Y: rows in 3 groups, each row roughly a mix of its group's directions:
Y (152 x 14):
[[-16   6 -29  45  17  15 -43  26  15  17   2  18   7  12]
 [ 17 -31  -7  21  19   4 -16  -9   0  24  15 -44 -29  35]
 [-36 -33  -1   6 -29  -1  24 -17 -36  -1 -28  30  -8  -7]
 [-30 -20  33 -22   2  27  -3 -13  21  22  20 -33 -20  26]
 [ 31   6 -12  53  39 -15 -16  33  -6  -1  11  -2  -9   6]
 [ 19 -29  19 -43 -19   4  37 -39 -12 -12  -3 -13   1  -2]
 [ -5  40  -8  37  13  -9 -23  40 -10  -7   7  22  25 -21]
 [  6 -23  13  23 -45   0  27 -29  22  -7  16  12 -17 -33]
 [ 34  -9  -1  -2  49   3 -13  -3  37  -1   9 -35  -7  25]
 [-36 -22  33 -19 -19  26  -2 -25  17  31   5 -14  -5  29]
 [ 40 -23  12 -14  16  -5   1  -8  43   6  15 -46  -5   9]
 [-18   0   1  43 -31  17  25 -30  21  10  -8  37   6 -17]
 [ 17 -19 -13 -17  30  21   4  -5  21  23  11 -43   4  42]
 [-26 -18  20 -42 -28  10   8 -34  38   8 -13 -12  -2  13]
 [  1 -23 -15 -21 -26  27  24  -9  -4  18 -24   8  55   8]
 [ -1 -14  26 -50 -36  -1  21 -27 -20  26  -8  11   8  -9]
 [ 45  20 -29  -8  29 -29  14  -7   5 -27 -35   0   5  -1]
 [-37 -26   4 -15 -16  34 -20 -28 -17 -25 -20  -4  -7  32]
 [ -2  17 -43   2  10  11   1  16 -42  -5   3  29  44   8]
 [ 20  36 -28  19  23 -17   6  21  -6  13 -15  25  41 -20]
 [-21   3  18  41  21 -13 -19   3 -12   3   8  17 -57  -9]
 [-32 -25  18  16 -39  -5  39 -22   4  16 -13  20 -22 -13]
 [ 38  18 -20  36  53 -15  -2  25  -7   1   9   0  -5  -3]
 [ 15  15 -18  24  38   3 -48  37  -5   5  20  -3  15   8]
 [ 36  23 -41   5  21 -25  17  13   5  -8 -40  15  10 -11]
 [-14  17 -28 -32 -11  19   1   4 -57 -27   7  13  16  -6]
 [  0  25  -7 -39  30 -16 -28  31 -25   6 -10 -15  24  24]
 [ 24  18 -39  21  32 -21 -30  32   5  -7 -10  11  26  -9]
 [  8 -16  -3 -13  50   6 -21 -25   9 -10 -17  -8 -35  37]
 [-12  25  12 -15 -29   2  47 -16  13  -8 -25  24  24 -26]
 [ 30   9 -33  35  34  -9  -6  28 -38 -10  17   4  -4   1]
 [ 17  -6  20 -17   0  23   4 -24  32  39  25 -40 -12  15]
 [ 33  42  12 -32   6   5   6  -4  41  -2  14 -26  24  -1]
 [  1 -40  -5  18  15  16 -19  -3 -12  29  14 -42  -4  39]
 [ 26  -6   5   0  46  -7   2 -17  39  -4 -15 -34 -30  16]
 [ 29  38  10 -41   3   7   9  -6  43  -6  17 -18  22  -3]
 [-32  16  -4   4 -42   1   3   1 -31   7 -14  40  24 -27]
 [-13  23 -31 -17   2  21  -2   8 -52 -20   0  23  32  -1]
 [ -3  -9 -24  48  20 -25  -5  23   6  22   1 -20 -24  35]
 [ 35  19  -6  26  44 -31  13  17  30  20 -13   4   4  -5]
 [-25  -6   9 -51 -29  15  12 -32  24  10 -15   1  25   4]
 [ 35   4 -50 -15  11 -24  -6  -2 -23 -12 -34  17  16   8]
 [  9  -2  32  23  22 -20   9   3  45  -1 -21 -24 -39   5]
 [-33 -12 -13  17 -28  -8   9  -1 -40   3 -19  48  10 -13]
 [-31 -12  24 -46 -43  17   7 -25  20  -2   4 -16  -2   0]
 [ -4 -13   7  37 -40  10  31 -24  27 -13  19  10 -18 -27]
 [ 19 -11  20  14  55  -6  19 -10  12   2 -16   1 -45  13]
 [-37 -49 -17  27   2   7  21   3 -25  15 -24  11  -3  21]
 [ -2 -31  19 -39 -12   3  17 -42  22  14  -8 -24 -17  23]
 [ 19   7  -2  48  12 -24  -6  25 -31  11  15  26 -23 -25]
 [-40 -38 -13  41   8  -4   4  21 -22   7 -17  24 -19   6]
 [ 28 -19  25  -8  34 -14  -7  -5  42   4   1 -27 -34  20]
 [ 15  16 -14  49  28 -30   4  23  22 -10  -9 -26 -17  16]
 [-15 -22  26 -26 -23  16 -21 -12   8 -27  12 -40 -33  13]
 [-20 -15   3  43 -30  17  22 -23  38   7   7  11 -27  -9]
 [-14 -26   8  17 -43  18  29 -38  27   6   9   7 -24  -5]
 [  7  59  22  22   5 -16 -21   5  -1  -2   1  34 -16 -23]
 [ 24 -21 -20  16  27  14  -5  -5   5  19  12 -45  14  43]
 [ 19  17 -17  34  39 -23 -21  34  17  -8   4 -26 -12  20]
 [  9  29   1  24  30 -12 -29  30   6 -26  30 -16 -33  -8]
 [ 32  35 -37  18  14 -25   5  16  10 -19 -14  17  26 -24]
 [ 20   7  22 -31 -20 -10  24 -23  -9  19 -44  27  24  -9]
 [-11 -16  17 -35 -31  15  15 -30 -18 -11 -12  37   5 -32]
 [ 27  31 -12  16  13 -23 -19  26  -5  18  -7  27  38 -29]
 [-25 -19  -3  38 -33   4  15 -23  30   0  31   6 -27 -19]
 [ -1   5  25 -48 -28  17  23 -30   4  -4 -12  23   9 -33]
 [ 21 -27   5  -2  10  17   2 -26  15  26  15 -51 -19  31]
 [ -9  10 -24 -19 -14  20  -6  -8 -41   2  -6  33  49 -13]
 [  7 -37  -3  -6  10 -12 -25 -12  24  -1  30 -30 -49   7]
 [-17  -5 -17  46 -44   8   7  -8   8  -7  26  28   9 -29]
 [-34 -19  23 -14 -28  27  17 -28 -16  12  35  -1 -28  -2]
 [ 19   5   7 -47  -4  27  -1 -21 -16 -23 -11  15  42 -23]
 [-44 -16 -11   6 -26   7  27  -3 -32  -2 -21  39  20  -6]
 [ 20  22 -10 -30  56 -13 -20  16 -15  -1 -19 -12  19  16]
 [-10  22 -42  41   9  13 -21  33   1   8  -7  27  25   1]
 [  0 -13  18 -49 -27  24  22 -32   0   9 -12  20  23 -19]
 [  7  12  22 -46 -29  14  10 -25  -4 -13  -6  26  23 -35]
 [-24 -30  -5  29 -40   9  27 -34  11   7   9  19 -24 -12]
 [ -3  17  19   4 -40   1  49  -6  -2   3 -24  24  25 -26]
 [-15  28   1  -3 -29 -18   7   9  -9  -7 -13  55  19 -35]
 [-27 -36   8  -7 -26  26 -12 -22   5 -14  21 -30 -29  27]
 [ 10  30 -24  -1   9  16   7  30 -35 -13  14  10  50 -11]
 [ -1  30 -37  -5   8  10 -20  12 -36  -5  -2  27  46  -7]
 [ 22  -3   4  -5  58  10  -6  -7  20 -18  -2 -31 -29  26]
 [ 13 -25 -23  30  25   2  -7  -2  -1  15  15 -42 -14  44]
 [ 12  16  34 -35 -29   1  18 -31  35  16  14 -17 -18 -12]
 [-25  27 -28   6 -10   3 -16  16 -37  -2 -12  43  32  -2]
 [-15  -3  -3  52 -39   5  21  -7  33  -7  17  13 -10 -24]
 [-11 -36  29 -16 -39   3  -7 -32  26  11   7 -22 -26  -3]
 [ 26  30  13 -47 -16  16  15 -29  30  14  16  -4  16 -10]
 [-20 -11   8  32 -40   7  30 -25  27  17  -7  22 -27 -13]
 [-28  13 -25   0 -42   6  10   5 -28   5  -5  28  44 -12]
 [  3   4   9  31 -42  -6  28  -5  15 -13  24  14 -21 -44]
 [ 32   4 -56   1  -7 -31  11  -4  -7 -11 -26  25  14 -14]
 [-18 -22   5  28 -35  19  34 -41  24  -5  11   8 -18  -8]
 [ -5 -13 -11  41 -32  10  26 -38  32   0  -4  26 -13 -14]
 [ -5  18 -16  50   7 -45  -8  34  10   4   0  -6 -21  16]
 [ 43   0 -16  26  37 -14 -18  24 -36  -1  23  11  -9  -7]
 [-10 -10  11  23  27 -13 -20 -16  16  22  -4  10 -63   3]
 [-40 -12  -9 -27 -23  28  13 -30  21 -10 -18 -16  14  32]
 [-26  20 -29  57  -4   3 -22  31   2   0  13  22  -1  -4]
 [ 15  16 -10 -40  39  -5 -28  26 -14   7 -12 -17  31  20]
 [-10 -12  22 -39 -35  16  11 -31 -14  -3  -6  33   1 -33]
 [ 13  22   4 -38  48 -18 -26  22 -21   4 -14 -17   9  18]
 [ -8  -1  17 -28 -42  15  11 -31 -16  -6   7  37  12 -34]
 [  1  28 -16  33  33  -2  -8  34 -32 -12 -16  31  18   6]
 [ 24   1  22 -24  -2   4  11 -21  45  32  14 -35 -22  10]
 [ 41  -3 -23  36  33 -25   8  15 -28  15  -3  26   3  -9]
 [  9  -3   8 -49 -17  18  -5 -22 -22 -22  -4  33  26 -29]
 [ 21  -9 -17   2  37  12 -41  17  -1  10  30 -30   6  31]
 [-30  -9  29  -7 -41  -8  38 -14   7  14 -29  19  -5 -22]
 [ 40  -5 -16  39  38 -12 -17  24 -22 -13  14 -14 -18   6]
 [ 36 -17 -52 -20 -10 -29  10  -3 -16 -33  -1 -11  -3   0]
 [-18   3 -27   1 -24  17   5   0 -50   1   4  36  37  -8]
 [-36   6  10 -29 -30   8  24  -6 -10  -9 -11  47   7 -28]
 [-39  -9  16 -44 -25  22  -2 -36  25  -3 -10 -11  -8  13]
 [ 30   1   2  40  12 -41 -17  35  26   2  -3 -19 -16   6]
 [ 28   0   4 -23   8  15   4 -21  38  19  33 -40 -11  23]
 [ -9 -27  -8  43 -31  12  28 -35  20  -3   0  24 -14 -16]
 [ 16  28 -24 -33  35  -6 -17  12 -17   1 -24  -1  39  21]
 [-26  25  18 -18 -19  -6   9  16   3 -21 -14  46   5 -41]
 [ -9  22 -20  40  42   4 -35  25  28   9   1   2  -8  11]
 [ 21  26  -7  23  20 -21  -7  21 -20  22  -7  44  21 -30]
 [-34  -7 -14   4   6   2   0  19 -41 -53 -17  22  13  -6]
 [  1  -7  28 -54 -29  17  18 -31   9   9  -6  16   6 -25]
 [  8  17 -24  45  30 -28 -19  36   8  -5   7 -15 -12  21]
 [-30  14  -7 -30 -34  14  -2   1 -39 -10 -10  31  32 -10]
 [ -6  28 -28   4   3  23  -2  20 -49 -14  16  20  36 -14]
 [  6  14 -14  45  35 -23 -14  38  12  -8  -5 -25  -8  19]
 [ 34  19  -5  35  32 -31   2  31 -24   0  -3  17 -14 -21]
 [  4  18   6  16  22 -12 -21  25   4 -32  31 -29 -45   2]
 [  0   1  34 -52 -23  25  19 -28  10  -3  -7   5  14 -26]
 [ 18   0   1 -37  18 -19 -35  11 -11 -13  36 -32 -29   5]
 [ 21 -27  17 -55  -3  -8  18 -26  13   4  -5 -34 -12  10]
 [-41 -18   2 -37 -30  19  10 -39  18   4 -13  -1  -2  20]
 [ -6 -17  46 -29 -30  -2   8 -21  25  -4  -6 -27 -31 -15]
 [-13 -23  43 -12  -4  16  -5  -8  31  20  20 -30 -38  10]
 [ 11   3 -20  58  25 -19 -11  25  13   9  11 -24  -5  27]
 [-47 -21  -6  15 -13   5  -4   8 -54  -3 -21  26   1  -5]
 [ -7 -26   6 -27 -40  17  42 -25   7  12 -11  -5  34   2]
 [-18 -42  11  -9 -31  18  -9 -22  20  -5  18 -35 -20  27]
 [ 40   7   2  42  21 -15 -16  36  -6   6  33  -8  -3 -18]
 [-34 -13  10 -39 -19  15  11 -31  31  -3 -27  -9   6  29]
 [-36 -15  47   6  10  27   1   7 -21   7  30 -13 -32  -1]
 [-10   6   1  12 -20 -32   7  14 -10 -38 -22  47  10 -32]
 [-20  34  22 -18 -21  -6   3  14  -2 -17 -15  41  11 -44]
 [ 16 -18  21 -51 -18   4  37 -36  -1   4 -18 -12  12   5]
 [  2   3 -30  43  38 -13 -25  33  -8  -6   9 -14  -8  26]
 [ -9 -16   1  37 -29   0  28 -32  37  -8  11   5 -34 -14]
 [ 33  28  -5   3   2 -33 -17  28 -15  11  -8  24  28 -37]
 [ -4  24 -18  34  25   7 -30  42  -1   7  -1  19  36  -9]
 [ 31  18  32  -9 -12  -2   8 -21  48  22  18 -30 -14  -9]]
one row of each group, then the others: which group is each in?
[ 37  26 -19   5   9 -28  14   5 -11 -20 -38  23  29 -18] -> <95>
[ -7   3  19 -49 -27  21  -7 -19 -23 -15   3  28  20 -31] -> <122>
[-39   7 -24  -1 -15  15  -2 -17 -37  14  -1  52   9  -4] -> <98>

[-21 -20  14  11 -43   6  31 -36  15   9   5   9 -38  -5] -> <95>
[-29   0   6 -51 -21  20  -9 -21  15 -12 -28  -3  29  19] -> <98>
[-31   9  31   8 -40  30  -4  -4  -7  29   5  31  26  -6] -> <95>
[-33  -1  -6  12 -33   0  29 -13 -24  -7 -15  50   4 -24] -> <122>
[-52 -27   1  23  -6   7   0  16 -44 -18 -20  16   1  -4] -> <122>
[ 31  21 -21  36  40 -22 -19  17  11  22  -8  19  19  -6] -> <98>
[ 22 -20 -19  25  23   1 -33   7 -11  18  21 -37   7  37] -> <122>
[-37 -12  39  -5 -16  22   8 -13 -12   7  26 -13 -44  12] -> <95>
[ 36 -14  15  11  22 -17 -14  -4  45   8   9 -40 -25   1] -> <98>
[ -2 -12   7  40 -38   4  22 -17  13 -19  25  13 -31 -30] -> <95>
[ -7  -5  30  17  42   2 -14  -7  32  -6 -24  -6 -40  27] -> <98>
